Every row has a hidden score. In each pair, how much higher is the second row's than the first's? 15 means about the same, 30 much higher and 0 much lower. The score is a weighted sum of the row's numbers plus the product of two more (or one squared), each taken from its middle value.
np.array([4., -52., 21., 2., -17., 59., 3., 12., 34., 7., -9., -20., -23., 15., -56., -56.])
np.array([33., -34., 37., 59., -2., 71., 0., -54., -5., 25., 27., 10., 12., -4., -47., -79.]) 18
np.array([20., -8., 30., -4., -30., -13., -24., 30., -34., -15., -38., -21., 18., -43., -28., 38.])
np.array([-7., 46., -35., 29., 57., -19., -8., -28., -2., 3., 1., 15., 37., 20., 53., 22.]) 13
np.array([-10., 37., -29., -27., 16., -58., 20., 3., -27., -1., 15., 17., -7., -14., 51., 39.])
np.array([-9., -41., 14., -12., -16., 45., -2., 23., 43., 0., -12., -26., -17., 27., -33., -34.]) 9
np.array([-32., -13., -27., -43., 5., 8., 37., 19., 44., 5., 26., 0., -51., 43., 16., -21.])
np.array([5., 25., -8., -29., -31., -53., 43., -11., -46., 10., 45., 46., -30., -40., 16., 2.]) 23
np.array([5., -30., 33., 8., -19., 24., -53., 51., 9., -24., -74., -58., 24., -13., -48., 25.])
np.array([-28., 17., -30., 9., 56., 25., -2., -19., 58., 15., 8., -11., 0., 64., 33., -14.]) 10
np.array([-31., -6., -19., 18., 44., 49., -8., -10., 69., 7., -7., -23., 10., 64., 11., -23.])
np.array([-24., -6., -14., 8., 41., 48., 6., -5., 67., 8., -7., -13., 8., 75., 14., -22.]) 27
np.array([3., 59., -24., 13., 34., -61., -13., -25., -45., 7., 2., 19., 38., -17., 51., 54.])
np.array([-18., -17., 6., -44., -30., -14., 4., 51., 15., -14., -25., -18., -33., -8., -16., 28.]) 10
np.array([24., -10., 27., -11., -50., -23., 9., 6., -53., -3., 12., 14., -13., -61., -26., 5.])
np.array([-5., -45., 10., -5., -15., 47., 18., 4., 32., 3., 12., -12., -30., 18., -31., -42.]) 6
np.array([44., -22., 37., 46., -25., 35., -3., -35., -41., 14., 1., 7., 20., -46., -52., -33.])
np.array([-3., 37., -16., -37., -21., -81., 14., 19., -47., -16., 9., 21., -10., -44., 29., 58.]) 23
np.array([-8., -13., 5., -57., -45., -24., 31., 45., 0., -13., 16., 9., -48., -21., -12., 2.])
np.array([27., 14., 4., 17., 2., -12., 20., -51., -47., 19., 44., 45., 8., -22., 5., -21.]) 17
np.array([2., 48., -30., 26., 44., -30., 0., -38., -16., 9., 13., 32., 33., 2., 45., 19.])
np.array([-12., 27., -4., -2., 18., -28., -40., 33., 4., -20., -57., -30., 29., 7., 26., 66.]) 14
np.array([6., 40., -18., -40., -17., -78., 38., -12., -49., 2., 42., 47., -17., -38., 43., 28.])
np.array([-6., 3., -11., 1., 19., 19., 25., -39., 17., 19., 43., 29., -9., 22., 17., -46.]) 5
np.array([-2., -33., 6., 32., 24., 70., -14., -12., 46., 10., -16., -21., 12., 46., -27., -45.])
np.array([13., -40., 34., 38., 1., 63., -45., 8., 29., -2., -45., -35., 36., 15., -50., -21.]) 17
np.array([-37., -13., -22., -55., -3., -9., 43., 25., 47., 2., 24., 1., -49., 36., 20., -16.])
np.array([18., -1., 7., -21., -33., -24., 40., -14., -34., 9., 49., 39., -34., -35., -5., -24.]) 25
np.array([-4., 25., -10., 32., 54., 11., -39., -8., 20., -4., -33., -17., 48., 29., 26., 21.])
np.array([7., 36., -18., 19., 24., -23., 1., -38., -21., 13., 16., 22., 26., -12., 40., 14.]) 17
np.array([-35., 17., -32., -8., 43., 10., -12., 13., 50., -5., -20., -14., 4., 55., 37., 14.])
np.array([18., 28., -7., 52., 38., 13., -9., -59., -12., 18., 13., 23., 38., 3., 17., -20.]) 13
np.array([36., -4., 40., 52., -11., 15., -36., -26., -44., 7., -22., -7., 52., -42., -38., 5.])
np.array([-22., -10., 3., -62., -37., -35., 28., 57., 6., -12., -4., -9., -53., 1., 0., 28.]) 14
np.array([22., 8., 19., 38., 6., 12., -35., -12., -20., -10., -36., -16., 38., -3., -19., 18.])
np.array([-17., 54., -25., 21., 57., -32., -40., 5., 11., -12., -42., -19., 58., 27., 52., 66.]) 11
np.array([29., -5., 28., -18., -60., -41., 10., 9., -64., -3., 12., 16., -23., -72., -22., 17.])
np.array([17., -25., 29., 6., -33., 18., -24., 27., -11., -14., -33., -29., -2., -30., -44., 3.]) 5
np.array([-6., 29., -29., 15., 29., -2., 33., -57., -4., 21., 62., 42., -6., 12., 43., -39.])
np.array([-26., 17., -26., 3., 47., 27., 14., -19., 47., 12., 11., 4., 2., 52., 32., -23.]) 11
np.array([7., 19., 4., 4., -5., -35., -29., 22., -24., -20., -39., -10., 24., -28., 3., 55.])
np.array([-7., 27., -25., 17., 35., 0., 13., -45., 10., 14., 36., 32., 7., 23., 35., -25.]) 13
np.array([-7., -21., 8., -12., -10., 8., -18., 49., 24., -14., -35., -28., -7., 12., -20., 16.])
np.array([-18., -32., -1., 17., 30., 65., -3., -4., 65., 8., -9., -26., 6., 62., -10., -54.]) 8
np.array([-7., -51., 17., -57., -65., 10., 30., 57., 14., -18., 8., -14., -65., -6., -47., -6.])
np.array([-27., 11., -27., -16., 36., -13., -11., 29., 44., -8., -24., -20., 1., 47., 31., 28.]) 2
np.array([-15., -9., 5., -30., -14., -4., -18., 55., 23., -24., -39., -28., -15., 9., -7., 33.])
np.array([-33., 14., -22., -16., 30., -1., -15., 23., 39., -9., -19., -13., 3., 48., 32., 19.]) 15
np.array([-3., -50., 33., -41., -52., 2., 7., 55., 12., -21., -17., -24., -46., -14., -41., 5.])
np.array([-10., -59., 32., -51., -76., 16., 28., 57., 16., -8., 5., -13., -66., -19., -52., -31.]) 18
np.array([-24., -11., -2., -27., 5., 16., 15., 37., 47., -6., -11., -17., -22., 30., -3., -6.])
np.array([6., -16., 17., 1., -14., 2., -10., 20., -4., -13., -15., -12., -1., -14., -19., 9.]) 19
np.array([-3., 38., -24., -17., 12., -49., 8., 7., -19., -1., 5., 11., 1., -13., 39., 38.])
np.array([-15., -33., 9., -67., -45., -15., 11., 69., 26., -21., -24., -25., -45., -10., -24., 15.]) 13
np.array([-38., 14., -41., -65., 3., -48., 22., 48., 25., -15., -1., 0., -50., 24., 46., 36.])
np.array([-15., 14., -38., -26., 8., -11., 56., -20., 20., 11., 54., 31., -34., 29., 35., -23.]) 19
np.array([6., -7., 10., 15., 4., 2., -33., 22., 3., -12., -50., -30., 23., -2., -14., 27.])
np.array([-2., 31., -24., 17., 28., -9., 29., -50., -6., 18., 50., 35., 3., 12., 38., -22.]) 20
np.array([9., -28., 24., -22., -50., -4., 4., 37., -11., -13., -9., -11., -24., -25., -39., 2.])
np.array([12., -8., 4., 32., 13., 36., 8., -51., -5., 26., 42., 29., 2., 3., -8., -56.]) 13
np.array([22., -25., 32., 22., -33., 33., 15., -19., -18., 13., 22., 7., -5., -28., -44., -43.])
np.array([-24., -20., -16., -27., 5., 25., 21., 16., 50., -9., 15., -6., -28., 45., 1., -27.]) 19
np.array([1., 6., 3., -5., -7., -15., -16., 13., -7., -12., -22., -8., 10., -11., 2., 34.])
np.array([-10., -21., 10., 19., 21., 52., -17., -10., 43., 6., -9., -15., 11., 41., -15., -29.]) 6
np.array([5., -42., 32., -17., -51., 20., 14., 18., -7., -4., 10., -2., -36., -31., -53., -33.])
np.array([-3., -33., 16., -12., -23., 24., -6., 28., 22., -7., -12., -21., -12., 4., -35., -14.]) 12
np.array([12., -42., 22., -7., -45., 38., 15., 8., 8., 5., 20., -6., -37., -13., -54., -47.])
np.array([-3., 4., 13., 10., 13., 3., -48., 36., 11., -20., -66., -36., 33., 11., -3., 47.]) 19
np.array([-2., 10., -20., -23., -1., -35., 52., -21., -18., 10., 52., 39., -33., -11., 29., -14.])
np.array([-4., 11., -15., -24., -12., -24., 42., -10., -9., 11., 44., 23., -27., -4., 18., -21.]) 14
np.array([14., 33., -7., -12., -17., -58., 11., 0., -56., -9., 7., 22., -1., -43., 16., 40.])
np.array([-41., 5., -30., -38., 33., -8., 9., 41., 54., -15., -14., -21., -20., 57., 34., 21.]) 4
np.array([4., 42., -31., 23., 40., -19., 5., -54., -17., 14., 34., 35., 19., 8., 53., -3.])
np.array([-14., 21., -14., -21., 5., -36., 6., 19., -1., -6., -3., -3., -6., 11., 20., 30.]) 8
np.array([-3., -15., 8., -22., -18., 2., -1., 30., 10., -12., -13., -6., -15., 7., -20., 10.])
np.array([-19., -6., -14., 27., 41., 42., -21., -9., 45., 5., -10., -15., 24., 49., 10., -15.]) 7
np.array([-3., -46., 21., -39., -59., 9., 10., 51., 11., -16., -8., -24., -41., -14., -39., -14.])
np.array([21., -16., 23., 15., -18., 25., 7., -27., -15., 13., 24., 15., -4., -26., -28., -34.]) 12
np.array([-10., 22., -10., -41., -18., -57., -4., 47., -18., -22., -22., -11., -6., -24., 17., 69.])
np.array([-25., 12., -30., -50., -5., -33., 38., 8., 3., -5., 36., 26., -45., -1., 26., 1.]) 15
np.array([-20., -3., -20., -35., -6., -15., 31., 15., 18., 1., 22., 9., -36., 13., 19., -3.])
np.array([9., 33., -15., -22., -20., -61., 34., -18., -52., 2., 47., 41., -21., -41., 33., 18.]) 25
np.array([7., -9., 12., -28., -39., -24., 10., 30., -22., -9., -7., -6., -16., -35., -21., 15.])
np.array([-13., 23., -7., 4., 21., -23., -41., 32., 0., -20., -53., -28., 28., 4., 14., 63.]) 15
np.array([-3., 35., -27., 25., 47., -18., -11., -21., 5., 1., -4., 2., 37., 26., 43., 22.])
np.array([-24., 12., -21., -34., 16., -27., -4., 25., 27., -10., -15., -13., -12., 24., 28., 31.]) 13
np.array([-31., -13., -26., -40., 4., 11., 35., 19., 49., -1., 28., 4., -47., 41., 20., -21.])
np.array([-24., 22., -36., 12., 51., 18., 11., -24., 41., 12., 13., 12., 5., 52., 39., -18.]) 12
np.array([-3., -39., 13., -24., -35., 28., 35., 14., 17., 7., 22., 5., -48., 5., -27., -40.])
np.array([-3., 31., -17., -13., 6., -32., 22., -20., -15., -2., 25., 28., -5., -2., 34., 7.]) 22
np.array([5., -10., 29., 23., 2., 27., -52., 20., 0., -14., -54., -40., 34., -1., -27., 24.])
np.array([51., 1., 52., 64., -36., 7., -39., -45., -88., 6., -9., 3., 51., -74., -48., -2.]) 18
np.array([14., -43., 38., 16., -26., 41., -38., 18., 7., -10., -36., -45., 7., -11., -59., -15.])
np.array([24., -15., 17., 11., -18., 17., 13., -30., -18., 17., 29., 13., 3., -18., -19., -39.]) 24
np.array([-16., -49., 15., -66., -53., -7., 18., 63., 22., -20., -11., -26., -65., -12., -33., 3.])
np.array([-1., 5., -10., -36., -18., -27., 43., -10., -13., 9., 50., 38., -44., -12., 16., -14.]) 19
np.array([-4., 7., -7., 0., 17., 4., 0., -6., 18., 5., 10., 5., -4., 16., 4., -9.])
np.array([-15., -21., 10., -40., -26., -20., -4., 56., 6., -23., -30., -19., -25., -15., -18., 36.]) 17
np.array([14., 24., -10., -22., -27., -49., 41., -18., -50., 3., 53., 43., -32., -44., 14., 3.])
np.array([-3., -27., 5., -4., -14., 19., 7., 12., 22., -1., 2., -10., -24., 10., -12., -19.]) 3
np.array([-12., 0., -1., -44., -34., -44., 35., 21., -27., -4., 22., 17., -37., -23., 10., 15.])
np.array([-1., -44., 30., -45., -54., 3., 16., 41., 3., -13., -2., -14., -43., -22., -37., -10.]) 14
np.array([8., 3., 6., 20., 11., 12., 7., -28., 1., 10., 14., 5., 14., 3., -2., -20.])
np.array([46., 1., 45., 79., -10., 27., -61., -30., -65., 4., -37., -8., 72., -54., -45., 3.]) 23
np.array([7., 3., 12., 35., 18., 3., -48., 9., -8., -17., -56., -31., 47., 0., -11., 41.])
np.array([-21., 10., -30., -20., 13., -1., 46., -17., 22., 13., 58., 33., -42., 34., 26., -37.]) 15
np.array([-17., 55., -27., 22., 59., -21., -28., -10., 6., -10., -27., -15., 50., 24., 49., 53.])
np.array([0., 23., -8., 23., 37., -14., -42., 4., -8., -10., -39., -13., 44., -7., 17., 42.]) 8
np.array([16., 17., -6., -25., -24., -59., 11., 9., -44., -4., 2., 19., -1., -47., 19., 36.])
np.array([0., -5., -11., -30., -25., -9., 39., -1., -7., 5., 42., 22., -38., -10., -8., -20.]) 13
np.array([18., 11., 23., 57., 14., 11., -52., -17., -24., -8., -46., -22., 65., -21., -13., 26.])
np.array([6., 23., -10., 52., 50., 17., -8., -63., -6., 22., 24., 29., 42., 10., 25., -22.]) 15
np.array([14., 3., 6., -20., -32., -44., 18., 9., -41., -6., 16., 7., -28., -45., -6., 18.])
np.array([31., -22., 26., 53., -1., 47., -17., -48., -14., 15., -1., 5., 39., -14., -39., -45.]) 13
np.array([-12., -7., -5., 23., 25., 33., -12., -3., 35., -1., -14., -9., 16., 37., 3., -13.])
np.array([-17., -10., -11., 12., 30., 43., -5., -4., 51., 12., -3., -11., -1., 51., -3., -26.]) 11
np.array([24., -17., 37., 33., -23., 13., -51., 16., -25., -15., -58., -31., 47., -36., -48., 24.])
np.array([17., 33., -19., 63., 51., 19., -18., -74., -13., 23., 22., 24., 58., 10., 24., -20.]) 19
np.array([-5., 32., -10., 24., 39., -9., -14., -18., -1., 6., -4., 6., 29., 9., 34., 21.])
np.array([-25., 20., -22., -5., 42., -3., -18., 17., 34., -6., -27., -16., 18., 40., 36., 27.]) 18
np.array([-26., 17., -24., -8., 26., -15., -4., 21., 24., -3., -14., -9., -2., 25., 25., 22.])
np.array([-4., 18., -10., -15., -2., -31., 48., -21., -18., 13., 55., 40., -28., -18., 31., -11.]) 23
np.array([11., 12., -8., -21., -17., -35., 41., -26., -38., 11., 61., 47., -29., -33., 17., -14.])
np.array([-22., -17., -11., -71., -37., -29., 29., 56., 11., -11., 1., -1., -52., -5., 4., 21.]) 10
np.array([-4., 41., -33., -29., -1., -69., 41., -12., -33., 6., 50., 47., -22., -20., 54., 26.])
np.array([-8., -27., 17., -31., -36., -2., -12., 59., 11., -12., -42., -28., -21., -5., -25., 23.]) 5
np.array([32., -29., 50., 22., -35., 11., -62., 28., -32., -16., -63., -36., 35., -46., -57., 31.])
np.array([-6., -22., 5., -40., -33., -3., 30., 14., -5., 2., 34., 12., -46., -11., -16., -21.]) 20
np.array([-23., 29., -19., -14., 47., -17., -20., 25., 30., -13., -44., -26., 18., 33., 34., 42.])
np.array([13., 8., 0., -26., -30., -45., 18., 9., -47., -5., 18., 20., -18., -42., 4., 19.]) 24
np.array([-2., 15., -22., 7., 25., 7., -1., -18., 16., 6., 7., 5., 5., 26., 24., -12.])
np.array([5., -32., 23., -26., -50., -5., 22., 15., -18., -4., 15., 3., -37., -37., -32., -15.]) 18
np.array([5., 14., 13., 34., 24., 2., -74., 22., 0., -15., -83., -46., 65., 9., 5., 54.])
np.array([-5., 51., -18., 10., 34., -42., -30., -2., -22., -5., -27., -8., 38., 5., 39., 56.]) 16
np.array([20., -6., 25., 15., -31., -9., -10., 5., -38., -5., -21., -11., 23., -42., -26., 19.])
np.array([21., -21., 23., 18., -22., 36., 11., -34., -17., 12., 30., 10., -7., -27., -34., -48.]) 17
np.array([-7., 15., -8., -25., -4., -47., -3., 31., -7., -16., -25., -13., -6., -14., 14., 46.])
np.array([-26., -11., -14., -32., 0., -2., 7., 43., 46., -6., -16., -20., -28., 35., 13., 16.]) 15
np.array([-21., 23., -41., -45., -1., -41., 65., -13., 1., 8., 66., 42., -51., 7., 44., -19.])
np.array([22., 4., 21., 11., -25., -21., -1., -13., -54., 6., 9., 16., 10., -45., -9., 2.]) 13
np.array([-14., -5., -14., -48., -24., -20., 37., 27., 3., -4., 20., 8., -51., -3., 4., 7.])
np.array([-2., 26., -20., -4., 10., -19., 24., -23., -15., 11., 38., 31., -17., 3., 25., -11.]) 14
np.array([30., 9., 32., 45., -8., 3., -41., -11., -42., 2., -36., -13., 55., -39., -30., 15.])
np.array([8., 0., -5., 26., 20., 39., 20., -62., 12., 29., 50., 33., 1., 13., 6., -66.]) 16
np.array([-15., 21., -21., -30., -2., -43., 15., 19., -6., -6., 4., 6., -23., -5., 32., 32.])
np.array([7., 22., -15., 0., 14., -22., 9., -25., -17., 8., 19., 21., 12., -3., 28., 16.]) 22
np.array([10., -34., 45., 5., -32., 21., -55., 55., 7., -30., -75., -54., 18., -17., -51., 35.])
np.array([26., 11., 15., 3., -23., -32., -5., 2., -52., -6., -1., 8., 0., -47., -8., 20.]) 19
np.array([13., -14., 2., 46., 13., 60., 16., -67., 3., 32., 52., 28., 2., 13., -25., -81.])
np.array([-8., -52., 16., -57., -66., -1., 32., 54., 7., -11., 11., -10., -63., -20., -34., -12.]) 25
np.array([-11., 25., -20., -8., 17., -40., 0., 11., -8., -8., -8., 6., 5., -5., 40., 38.])
np.array([14., -17., 29., 13., -24., 21., 9., -27., -20., 7., 20., 12., -8., -27., -32., -38.]) 16
np.array([-36., 29., -33., 18., 76., 18., -31., -1., 57., -7., -34., -19., 39., 70., 49., 25.])
np.array([-8., 4., -12., 35., 51., 42., -31., -11., 36., 3., -29., -22., 37., 50., 9., -5.]) 13
np.array([11., -31., 27., -16., -57., 8., 34., -6., -28., 10., 37., 24., -38., -40., -32., -35.])
np.array([-7., 28., -21., -34., -5., -56., 33., 4., -20., -6., 38., 28., -31., -8., 33., 25.]) 11
np.array([-3., 44., -29., 23., 47., -21., -3., -43., -8., 15., 18., 22., 26., 20., 47., 5.])
np.array([4., 27., -17., 55., 69., 27., -13., -60., 9., 16., 10., 8., 50., 34., 27., -23.]) 14
np.array([17., -2., 29., 27., -2., 7., -53., 23., -12., -17., -68., -39., 43., -18., -20., 40.])
np.array([-1., -20., 5., 12., 5., 46., 14., -21., 27., 12., 24., 8., -7., 26., -12., -48.]) 15
np.array([-24., -31., 0., -82., -55., -22., 45., 67., 17., -10., 17., -5., -85., -4., -7., 4.])
np.array([-23., 42., -19., -33., 21., -61., -16., 49., 0., -27., -44., -19., 7., -5., 39., 79.]) 10
np.array([-6., -6., -3., -46., -32., -32., 8., 52., -2., -18., -17., -15., -34., -7., -4., 34.])
np.array([-1., 35., -32., -5., 22., -26., 48., -47., -16., 20., 56., 45., -10., 5., 46., -15.]) 16
np.array([30., -14., 9., 13., -21., 3., 15., -28., -29., 14., 38., 27., -12., -32., -19., -28.])
np.array([-23., 5., -19., -20., 17., 5., 3., 19., 38., -6., 0., -10., -14., 41., 21., 6.]) 10
np.array([-37., 7., -26., -65., -3., -40., 38., 48., 38., -10., 21., 2., -59., 30., 37., 19.])
np.array([-14., -8., -6., 32., 48., 50., -33., -15., 52., 1., -25., -24., 33., 55., 6., -14.]) 15
np.array([33., -9., 29., 20., -26., 2., -16., -9., -41., 3., -12., -8., 26., -45., -31., 2.])
np.array([18., -18., 19., 0., -40., 9., 26., -22., -34., 17., 31., 16., -20., -40., -32., -35.]) 16
np.array([12., -37., 43., 33., -13., 46., -30., 3., 5., -3., -33., -25., 18., -9., -52., -20.])
np.array([-34., 3., -31., -25., 34., 0., 4., 22., 53., -2., -10., -17., -13., 54., 32., 8.]) 18
np.array([-9., 17., 12., 24., 21., -10., -70., 36., 1., -26., -83., -46., 39., 3., 5., 70.])
np.array([-37., 24., -35., 25., 76., 32., -14., -17., 65., 13., -13., -10., 28., 76., 52., -11.]) 13
np.array([-26., 18., -27., -18., 41., -3., -7., 24., 45., -14., -21., -19., 1., 44., 37., 26.])
np.array([28., -19., 27., 36., -12., 38., -2., -43., -22., 18., 12., 12., 20., -18., -34., -38.]) 17
np.array([-14., -14., -9., -21., -3., 7., 10., 19., 29., -4., -7., -16., -19., 30., -8., -7.])
np.array([10., -29., 43., 14., -30., 24., -42., 44., 1., -11., -58., -40., 16., -7., -53., 19.]) 15
np.array([11., 9., -15., 21., 24., 16., 19., -41., -9., 13., 42., 24., 1., 3., 13., -34.])
np.array([-16., 14., -19., 2., 28., 10., -12., 0., 35., -3., -13., -8., 4., 48., 24., 4.]) 15
np.array([-4., 28., -15., 5., 24., -17., -2., -15., -9., 0., 1., 9., 20., -5., 28., 18.])
np.array([21., -22., 32., 6., -32., 6., -13., 8., -26., -3., -16., -14., 3., -28., -39., -3.]) 12
np.array([-17., 35., -21., -4., 31., -37., -24., 25., 3., -19., -41., -18., 26., 12., 35., 57.])
np.array([-18., 26., -12., -9., 28., -22., -21., 16., 9., -18., -27., -14., 21., 13., 30., 43.]) 17
np.array([-10., 29., -26., -28., -1., -53., 25., -4., -19., 1., 32., 26., -12., -5., 46., 20.])
np.array([27., -3., 21., 14., -26., -17., -14., -11., -49., -1., 0., 11., 12., -52., -28., 9.]) 11
np.array([9., 36., -13., 69., 60., 35., -11., -79., -3., 25., 24., 26., 49., 17., 25., -31.])
np.array([3., -16., 1., -5., -23., 13., 23., -5., 5., 9., 27., 8., -20., -2., -24., -34.]) 14
np.array([-18., -19., -4., -71., -47., -29., 43., 56., 11., -18., 11., -5., -64., -3., 4., 12.])
np.array([16., 28., -7., 26., 17., -8., -9., -27., -21., 6., -7., 3., 37., -19., 11., 10.]) 11
np.array([-9., -58., 31., -49., -58., 15., -1., 67., 23., -16., -25., -34., -45., -10., -48., -6.])
np.array([-5., 17., -20., -4., 14., -22., 4., -17., -7., 3., 13., 19., 5., 1., 20., 9.]) 17
np.array([19., 11., -3., 53., 24., 17., -17., -52., -14., 18., 12., 12., 51., 1., 9., -23.])
np.array([-15., 38., -23., -18., 30., -57., -39., 39., -5., -24., -49., -24., 21., 0., 43., 86.]) 14
np.array([6., 21., -11., 25., 37., 9., -5., -34., -3., 14., 4., 8., 25., 16., 21., -4.])
np.array([25., -9., 39., 2., -42., -26., -20., 18., -45., -12., -23., -3., 8., -57., -41., 27.]) 11
np.array([-22., 44., -31., 22., 65., -8., -36., -5., 33., -6., -40., -17., 46., 46., 52., 37.])
np.array([27., -12., 33., -12., -64., -30., 7., 16., -66., -9., 5., 5., -12., -70., -35., 14.]) 22
np.array([7., -44., 29., 21., -23., 54., -18., 3., 17., 5., -18., -24., 6., -4., -56., -40.])
np.array([2., -43., 44., 28., -2., 62., -49., 33., 37., -12., -65., -49., 31., 19., -50., -9.]) 15
np.array([16., -27., 23., -35., -62., 0., 41., 0., -22., 3., 38., 17., -50., -36., -30., -37.])
np.array([46., -17., 55., 28., -53., 3., -17., -21., -76., 4., 4., 6., 21., -69., -56., -12.]) 11
np.array([14., 26., -6., 46., 21., 6., 3., -59., -27., 17., 31., 27., 28., -12., 8., -24.])
np.array([-13., 8., -14., 3., 22., 15., -5., -9., 27., 4., -4., 2., 7., 34., 13., -3.]) 20
np.array([38., 11., 22., 16., -26., -21., -2., -23., -59., 12., 13., 22., 17., -61., -17., 5.])
np.array([9., 3., 17., 47., 29., 15., -55., -2., -7., -12., -59., -27., 56., -5., -10., 31.]) 8
np.array([-14., 2., 6., -45., -25., -49., -11., 56., -11., -28., -36., -21., -12., -18., 3., 68.])
np.array([35., -24., 35., 64., -10., 54., -11., -47., -20., 17., 11., 16., 36., -27., -42., -52.]) 13
np.array([-38., 0., -26., -6., 51., 32., 0., 8., 73., 2., -5., -12., -4., 72., 34., -11.])
np.array([23., 1., 16., 61., 24., 34., -42., -40., -4., 5., -14., -12., 52., -8., -12., -9.]) 17
np.array([-5., 40., -17., 25., 53., -27., -59., 11., 2., -22., -67., -29., 57., 21., 40., 80.])
np.array([31., -16., 29., -13., -57., -23., 14., 5., -58., 1., 13., 13., -18., -62., -33., -4.]) 14
np.array([-3., 37., -22., 44., 63., 15., -9., -50., 18., 18., 21., 20., 29., 35., 35., -15.])
np.array([5., 50., -34., 25., 40., -35., 21., -54., -33., 20., 46., 46., 19., -5., 49., 7.]) 21
np.array([35., -13., 32., 53., -15., 32., -33., -27., -32., 6., -15., -6., 37., -34., -40., -12.])
np.array([-11., 22., -30., -6., 22., -12., 40., -39., 4., 13., 56., 37., -20., 18., 32., -28.]) 14
np.array([9., -30., 18., 36., 10., 62., -29., -16., 26., 12., -19., -20., 24., 20., -34., -42.])
np.array([-1., -1., 9., 38., 28., 44., -31., -13., 30., 4., -22., -16., 33., 25., -5., -17.]) 16
np.array([-16., 1., -19., -29., 2., -25., 21., 18., 8., -6., 7., -2., -30., 11., 22., 6.])
np.array([15., -24., 23., -18., -42., -7., 0., 33., -23., -8., -17., -14., -14., -25., -30., 19.]) 22
np.array([5., -35., 22., 11., -14., 42., 4., -15., 20., 8., 5., -7., -11., 12., -36., -43.])
np.array([-7., -32., 4., 10., 4., 50., 0., -6., 44., 7., 4., -12., -5., 29., -19., -45.]) 16
np.array([2., -40., 33., -27., -51., 6., -14., 58., 2., -20., -42., -37., -19., -21., -43., 20.])
np.array([27., -18., 29., -7., -53., -17., 12., 4., -50., -1., 12., 14., -16., -50., -37., -5.]) 21
np.array([25., 28., -9., -5., -12., -43., 29., -25., -60., 9., 42., 40., -15., -38., 20., 4.])
np.array([40., -28., 35., 45., -19., 42., -22., -30., -32., 13., -1., -2., 31., -33., -52., -32.]) 10
np.array([11., 41., -24., 55., 53., 6., -1., -70., -13., 20., 32., 37., 47., 9., 32., -22.])
np.array([19., 31., -11., 47., 33., 6., -8., -55., -18., 15., 15., 20., 35., -3., 15., -15.]) 13
